(in the rows, 128 means zero)
Rows swapped in pairs by one turn or mirror: which row each one swaps with
voto: [ 93 148 110 121 156 123 123 124 105 108  97 155 120  82 101 114 156]
tivi: [124 120 106 154 142 152 149 109 157 130 112 191 133 113 141 115 127]
ses: [121 138 118 100 132 136 149  99 130 173 160 104 120 115 143 125 115]
nilo: [120 107 108 108 138 139 131 126 159 160 171 134 108 109 142 125 143]
damev: [121 126 138 138 140  91 129  99 117  94 101 145 122 155 111 154 142]
rur: [146 125 151 137 114 149 125 119  93 127 107 109 128 154 130 134 153]
Fal: [100 157 112 123 170 145 125 129 110 103  99 146 118  88 102 125 142]
rez: [100 169 118 132 146 136 130 104 108 117 108 142 109  82 112 127 170]
Fasul: [118 107 118  92 127  93 146 114 132 148 166 125 110 112 119 120 109]
sapi: [ 85 155  98 120 166 130 124 123 103 111 101 139 124  97 103 125 147]
dep: [119 125 108 131 141 159 128 112 155 117 125 188 152 117 149 122 116]
ven: [122 134 122 113 142 124 137  84 107 185 159 134 124 126 135 135 118]
dudi: [121 133 111 155 129 161 142 117 141 113 111 191 153 122 136 135 137]
ridi: [128 127 129  99 125 121 163 111 142 166 165 112 112 132 134 108 132]
loto: [109 133  98 147 114 152 133 109 150 117 118 189 127 113 149 117 116]
Peda: [129 114 126 138 140  98 144 139  86 122 116  99 120 145 129 130 145]
Livas: [121 129 153 146 112 135 130 124  71 126 108 123 134 151 143 123 125]
ton: [121 149 107 155 128 155 150 114 156 131 123 177 137 118 158 116 147]
neruz: [102 155 113 124 175 121 142 118 105 118 100 157 121  98 104 141 162]
nep: [127 146 128 114  89 135 123 120 106  99 134 116 104 155 114 113 139]
piruf: [103 109 111 139 148 144 146 117 149 110 108 191 139 112 143 140 123]
vil: [ 89 173 109 121 164 121 127 101 125 113 111 152 115  92 105 128 140]
nesid: [128 127 104 146 145 168 129 112 161 124 118 186 133 111 140 125 124]
deru: [131 104 131  92 118 117 145 112 114 173 154 151 123  99 122 106 115]
Peg: [150 139 123  86 134 140 140 122 141 143 176 143 142 120 137 134 139]
Gigaz: [131 117 142 155 125 142 132 146 109 108 109 111  87 121 107 129 155]
buzo: [132 141 123  87 132 144 147 149 127 157 149 113 122 121 140  98 119]
mifer: [143 101 151 139 131 138 151 121 116 127  98 108 130 145 108 155 126]
lami: [110 163 117 129 170 129 130 117 105 108  96 149 115  93  88 132 131]
mup: [126 119 128 103 147 144 179  93 135 143 165 128 116 144 131 151 145]
Bavur: [130  90 102 125 110 121 130  87 121 155 161 130 116 118 141 134 117]
burol: [138 111 158 127 100 140 139 114  98 117 122 110 112 143 114 124 161]
solu: [144 132 119  89 124 126 158 130 123 159 169 143 111 131 136 115 107]
sem: [144  86 156 141 118 115 145 126 104 107 114 131 118 149 115 138 139]
Kotov: [ 99 150  98 123 150 110 123 125 118 113 100 167 111  96  88 130 131]
zumo: [154 106 159 126 129 170 128  93 108 130 108 121  95 127 120 133 146]
punuv: [115 118 115  84 119 117 117 115 143 152 144 111 134 117 124 127 102]
suv: [137 102 172 131 136 113 146 123  98 122  96 133 106 139 127 107 129]
neb: [105 127  99 110 110 109 162 109 130 122 161 156 143 108 121 145  99]
risa: [106 128 111 179 152 154 141 126 138 122 115 178 130 124 135 114 116]
dum: [111 141 169 125 115 131 125 117 101 112 134 136  92 147 127  94 126]
Miru: [119 118  93 158 137 164 138 105 152 127 113 181 134 129 138 130 121]
lafiz: [133 124 149 107 140 146 165 112 112 163 175 163 121 132 112 131 140]
fuf: [140 114 169 116 128 139 134 106  85 107 113 129  91 140 124 138 142]
sot: [145 146 161 137 126 145 141 105 111  89 116 109  90 128 118 129 127]
Fuv: [ 85 139 107 130 168 137 105 114 106 127 125 162 128  89  98 125 149]

mup swaps with nep
Kotov swaps with piruf
Fuv swaps with risa
zumo swaps with buzo

Rows swapped in pairs by one turn or mirror: which row each one swaps with
damiv: [124 132 137 135 118 149 157 142 119  78 126 125 123 101  81 114 118 149
 125 122 120 123 108]
badu: [110 106 120 126  92 145 128  96 112 149 131 160 139 110 108 145 128 124
 145 132  96 134 163]
Zemik: [116 144 125 163 107 126 134 147 130 147 126 167 132  79 152 151 142 137
 129 150 133 138 116]
Dusa: [125 134 128 135 162 117 103 107 104 113 172 112 137 143 133 141 106 125
 102  84 141 125 118]
mezu: [127 128 146 145 146 125 131 142 128  88 139 111 130  92  84 110 120 150
  98 103 118 127 119]
vuv: [124 112 159 135 133 128 157 132 126 105 127 133 111 116  74 111 124 165
 109 113 129 134  96]
Mani: [111 151 138 146 114 132 115 154 119 130 126 167 122  74 124 147 147 138
 125 157 135 125 122]
Sugof: [110 141 129 143 128  96 128 130 107 135 128 121 159 140 156 135  78 131
 125 140 147  87 146]
leg: [138 130 127 110 143 161 142 135 125 104 104 122 174 171 121 149 130 126
 128 129 154 129  98]
Zul: [112 154 121 162  99 116 128 144 135 123 125 159 145  71 137 152 144 146
 135 138 130 142 122]
Zaka: [ 94 130 141 164 134 115 144  94  86 136 130 123 162 141 129 116  85 132
 124 149 130 102 143]
futu: [142 135 118 124 145 155 137 126 135 118  95 110 168 162 129 145 154 110
 120 117 159 121 106]
Zek: [154 122 131 103 124 112 148  89  95 123 122 112 116 143 167 134 130 122
 136 142 110 164 118]
tozik: [135 106 113 116 154 158 126 127 153 116 114 109 155 176 132 132 138 124
 135 122 134 147 108]
rusul: [166 151 135 137 153 119 120  95 132 135 137 138 158 129 115 135 112  96
 165 172 151 135 116]
Libu: [125  79 133 151 132 123 125 137 145 136 123 116 105 158 112 150 134 147
 124 134 100 159 133]
tad: [116 115 121 162 132  85 153 125  82  99 116 151 138 106 138 137 137 111
  95 113 133 147 119]
Kide: [120 120 126 155 116  77 156 128 107  84 114 147 130 117 125 159 143 127
  96 119 128 145 127]
Tilu: [141 149 128 126 157 117 143  90 147 149 142 132 146 120 132 116 129 100
 155 170 163 126 126]
gubug: [149 140 131 133 147 120 152  86 124 153 134 125 153 133 125 118 118 109
 172 173 156 123 126]
Vodor: [126 127 112 113 148 149 132 108 144 108 109 112 139 170 129 156 143 137
 120 117 149 120  86]
Nas: [121 149 104 162 113 125 115 159 130 131 126 154 141  79 130 129 132 142
 145 158 123 142 100]
Gol: [122 134 125 142 164 117  98 103 103 118 167 113 141 133 125 121 128 133
  99  89 141 108 116]
nuse: [129 134 146 146 121 147 158 137 122 100 114 113 123  99  88  99 125 172
 108 143 143 138 130]
kisak: [150 112 133 105 137 125 153  85  95 139 128 111 126 140 169 127 125 137
 139 146 120 160 117]
pif: [131 129 147 143 107 140 164 138 133  92 142 115 114  99  91  99 119 151
 121 122 125 146 114]
rese: [119  90 123 157 144 141 117 138 133 155 123 122 109 149  99 129 127 149
 132 117 102 163 140]
Lek: [115 160 128 166 112 120 124 148 137 136 134 163 137  71 136 144 135 134
 124 152 133 144 124]
desu: [ 99 130 127 122  86 135 105 104 114 140 115 164 127 113 135 136 126 141
 143 115 105 112 151]
Lim: [129 122 106 120  89 121 126 124 123 138 128 157 139 129 133 170 125 145
 147 110  96 120 159]
salob: [117  85 129 154 136 129 125 146 137 156 128 113 102 147 101 139 142 142
 128 132 100 157 139]
kek: [149 136 100 115 136 165 134 114 144 100 107 132 157 157 133 139 150 130
 134 117 171 127 123]
pelu: [122 144 130 145 170 123  97 108 114 118 173 109 133 139 134 135 122 121
 102  91 150 113 127]
musiz: [123 128 140 147 163 110  91 106 118 112 157  99 143 134 120 129 119 129
  99  91 150 115 120]
guv: [141 154 133 131 136  99 141  86 124 144 147 131 140 132 121 124 132  95
 156 175 160 120 131]
Lado: [121 144 115 148 169 119  94 110 119 113 160  99 138 142 119 139 107 135
 103  90 142 121 129]
Sug: [148 116 135 109 138 133 158  83  86 134 129 120 130 146 164 117 136 132
 135 135 118 139 101]
birod: [105 128 131 153 136 114 135 110  99 134 117 132 161 153 136 142  89 113
 115 154 161  95 153]
vufa: [112  83 125 149 135 127 122 143 120 141 116 115 100 153 102 138 138 136
 130 125  93 156 130]
Ral: [123 107 156 140 114 141 142 119 123  99 115  98 106  96  96 120 130 152
  88 123 139 143 112]
tor: [138 132 119 118 146 131 135 104 128 136 153 138 139 142 125 133 120 104
 153 191 172 117 121]
lufov: [113 119 118 160 128  75 147 125  94  86 111 150 135 106 126 143 145 119
 104 114 132 141 134]
tibo: [152 148 121 132 143 116 137  96 133 155 141 133 144 133 125 119 130  93
 161 181 153 127 128]
dede: [115 113 121 140 120 106 145 106 110 151 127 129 159 144 123 141  72 126
 113 155 157  97 145]
Vin: [124  69 122 146 131 132 115 137 144 146 123 112 109 145 114 134 140 146
 132 122 104 158 126]
gokug: [107 152 125 151 117 116 131 149 152 143 125 155 138  66 134 139 150 140
 121 149 131 143 123]
zage: [145 104 116 109 136 135 128 120 133 109 108 120 135 164 139 124 149 126
 123  99 180 126 104]
Mivub: [120 123 118 111  83 139 122 116 108 140 139 162 120 109 124 138 123 148
 141 126 100 122 163]
berap: [123 150 110 154 101 121 119 164 131 130 127 158 127  75 142 135 140 140
 137 150 136 132 123]
kar: [150 144 138 135 145 128 133  86 123 141 136 132 151 128 117 127 120  94
 152 185 166 132 130]

vufa swaps with Dusa
dede swaps with desu
Lek swaps with tibo
salob swaps with pelu
gubug swaps with Zul
kek swaps with nuse

Rows swapped in pairs by one turn or mirror: which row each one swaps with
mozar: [ 95  82  91 107  97 142 127 162 113 161 129 116  65 177 124 137 107 166
 104 107 114 133 140 107 122 107]
gili: [140 115 110  75  94 130 135 163 129 163 119 127 120 161 129 115 170 126
  98  98 142 100 173 128 143 119]
Lono: [109  68  91 105 106 147 118 174 101 142 112 111  91 168 127 150 104 155
  89 103 107 148 120 108 115 107]
kef: [104 141 137 126  89 149 140 172  95 140 141 141 111 183 109  79 142 104
 132  96 145 130  99 119 148 140]
bula: [137 113 142 124 114 147 131 121 124 102 125 109 109 127 126 120  81 110
 103 117 132  91 105  78 110 107]
lited: [125 146 130 119 106 148 135 152 100 134 164 135 124 194 107  87 153 122
 134 101 131 118  86 118 147 142]
mipe: [118 158 132 126  94 141 136 158 114 129 157 127 129 185 107  93 164 124
 139 108 147 125 101 130 144 132]
tuno: [135 100 176 135  97 157 125 136 124 102 136 112 113 141 125 117  89 114
 112 102 148 117 118  96 102  84]
numip: [146 127  86  84 103 150  90 156 135 136 118 112 110 151 100 117  85 152
 105  97 114 140  92 166 134 140]
Kul: [157 121  89  87 102 147 101 177 132 126 123 105 115 152 101 118  90 141
 102 102 122 135  87 173 140 135]
datol: [165 131 128 103 118 123 123 136 153 128 156 100 127 142 111 141 105 138
  58  83 125 143 145 102 109 147]
Pulof: [104 155 137 122  79 149 121 160 104 134 150 141 127 179  95  92 139 121
 149 104 128 146 104 108 135 141]
zeto: [117 169 131 135 102 150 140 170 119 145 152 147 119 176 112  88 145 114
 136  97 138 126 103 106 150 129]
ninoz: [129 103 169 129 114 143 132 150 124  91 142 102 105 125 135 132  89 105
 103  94 128 116  97 103 110 109]
zar: [145 121 114  81  85 125 131 168 128 160 116 138  98 163 114  97 163 127
 106 114 144 112 176 113 132 119]
Git: [127 154 130 142  94 153 103 169 102 131 154 132 129 166  97  92 143 111
 130 117 134 131 101  93 145 146]
tep: [136 115 166 120 125 155 116 129 121 109 143 123 108 122 145 124  78  97
 101 114 123 103 130  96 126 112]
naz: [152 114 102  84 110 146  95 168 141 144 114 105 105 158 106 112  95 150
 112 110 116 144  79 166 137 132]
lotal: [148 134 130  88 111 129 129 129 175 132 151 111 127 137 121 142 114 135
  68  74 121 142 151 106 115 130]
topo: [146 117 107  86 101 119 139 173 128 163 110 134 120 159 120 104 165 126
  93 109 142 115 176 124 134 130]
Nugu: [132 111 116  82  81 129 140 165 128 176 120 140 117 163 110 115 166 123
  99 104 133 116 173 125 133 112]
Teza: [117  71  93 111 115 143 126 177 107 160 119  91  80 156 135 147 101 154
  85 106 120 125 129 114 127 111]
liget: [142 111 137  96 107 124 126 133 172 136 165 114 129 141 116 135 108 126
  67  67 120 146 151  99 119 134]
lafo: [126  99 166 130 109 161 110 136 119 104 128 120 104 141 145 132 104  92
 103 110 138  97 122 102 115  87]
met: [153 127 114 102 113 116 112 123 167 131 151  99 132 148 109 146 113 129
  74  73 114 140 154 117 125 136]
ledo: [142 120 112  77  95 126 137 164 130 161 123 142 110 170 118 118 166 124
  93 119 115 106 174 118 135 107]
dip: [146 129  95  91  86 148  94 154 149 144 111 119 104 146  91 104  92 143
 110 109 122 139  86 164 132 134]
ref: [139 109  92  77  97 153 100 174 142 153 127 111  99 151  88 113 109 147
  93  95 129 138  85 159 148 140]
rupi: [102  77  84 107 101 150 134 174 102 147 122 110  72 171 125 142 101 150
 104 105 117 146 135 109 123 102]
kadod: [159 122 131  97 126 113 114 138 164 134 160 103 124 155 121 150 112 133
  62  78 125 137 142 123 117 133]
tekud: [128 155 123 132  91 156 112 166 115 120 159 139 126 191  99  83 142 125
 134 105 142 112 114 103 124 152]
Nanat: [137 103 161 138 103 164 110 143 122 105 146 124  90 138 128 112  82 101
 105 110 125  99 128  76 126 107]
Notog: [106 159 132 130  93 148 112 154 110 149 159 138 138 186  97 108 133  98
 124 105 141 133  91 112 135 144]
nazu: [142 133 113  78 102 122 141 167 133 162 119 136 120 165 135 113 165 124
 104 110 136 110 175 118 138 126]
gabu: [134  90 153 134 107 150 142 123 126 103 144 105 105 130 131 121  99 113
 120  92 121  96 110  96 112  92]
des: [128  93 162 128 119 152 155 120 131 100 143 119 107 142 129 132  86 110
 106  98 129  99 126  99 112 101]
lipup: [127 146 147 126 106 142 124 162  96 140 151 138 133 199 101  92 130 116
 135 116 160 134  99 109 133 140]
Namop: [109 159 132 136  98 140 114 151  96 129 159 133 115 176 110 102 158 129
 136 116 142 133 105 134 149 144]
giz: [144 105 165 139 126 149 124 141 119  94 128 124 105 141 148 119  80 107
 112 104 121 106 123 103 113 100]
vobe: [136 112 171 121 118 158 133 140 124  95 144 114 113 122 137 140  91 113
 119  92 127 103 122  89 131 107]
katu: [141  98 150 139 106 167 124 142 127  87 138 120 109 141 124 121  96 119
 113 106 130  92 135  80  95 111]
zelil: [133 155 131 127  79 134 116 144 108 136 143 151 126 185 124  91 159 107
 136  94 135 130 111 103 122 149]
Mig: [107  87  84 102 110 147 122 167  98 153 106 114  75 169 136 138 105 159
 105 115 106 136 137 112 119 103]
nove: [148 118 124  87 100 116 130 180 129 161 127 135 127 160 136 103 173 119
 100 112 133 111 165 121 140 123]
Tav: [162 116  97  97 114 148  95 163 136 134 115 109 125 143  99 120 100 155
  95 105 120 127  90 172 138 144]
kunan: [139 116  89  86 106 151 106 154 138 138 122 120 112 152  91 116  85 144
  88 106 123 140  91 168 136 147]
raz: [112  85 102 111 114 148 120 158  89 148 112 106  77 176 143 150 105 162
  95 121 115 140 136 105 124 121]
vupu: [104 168 128 129  93 150 112 156 109 150 152 139 123 162 110  89 153 111
 133 113 135 146 112 102 142 129]
Fafog: [146 122 129  83 105 118 123 141 168 129 160 104 117 142 115 139 110 141
  59  80 125 141 153 108 110 136]
Giv: [ 99  83  86 107 102 136 119 167 104 147 116  99  74 163 140 140 114 159
  99 124 123 134 136 120 120 103]
bater: [127 100 160 138 113 152 140 120 126 108 140 135  94 125 122 130  79 110
 104 116 121 100 122 113 110 103]
baso: [157 114  95  89 108 146  94 176 126 152 126 117 117 152 101 130 100 147
 109  93 125 138  93 172 154 136]
san: [113  78  97 110 104 147 125 175 114 166 128 119  73 160 128 152  98 157
  98  97 112 142 129 115 126  90]
kib: [145 125 118  89 118 120 131 136 174 143 160 109 125 147 113 149 118 135
  63  75 121 134 137 107 109 131]
Suvok: [143 111  86  88  88 136  90 176 136 142 117 116 109 168 107 106  90 142
 107  95 122 131  90 170 141 133]
kub: [150 107 166 122  96 142 124 120 123 100 137 137 113 141 144 130 101 103
 105  95 116 106 122  84  93 118]
zute: [108  75 100 108 100 156 130 160 101 164 110 100  82 175 134 136  95 160
 103 108 108 145 130 113 126 110]
Kep: [110 164 120 115  92 156 115 141  99 127 141 127 112 186 108  82 152 125
 122 108 147 124  97  95 149 139]

Suvok swaps with Lono
kadod swaps with Nugu
zute swaps with naz
bater swaps with Namop
baso swaps with san
lited swaps with gabu
gili swaps with kib
ninoz swaps with kef

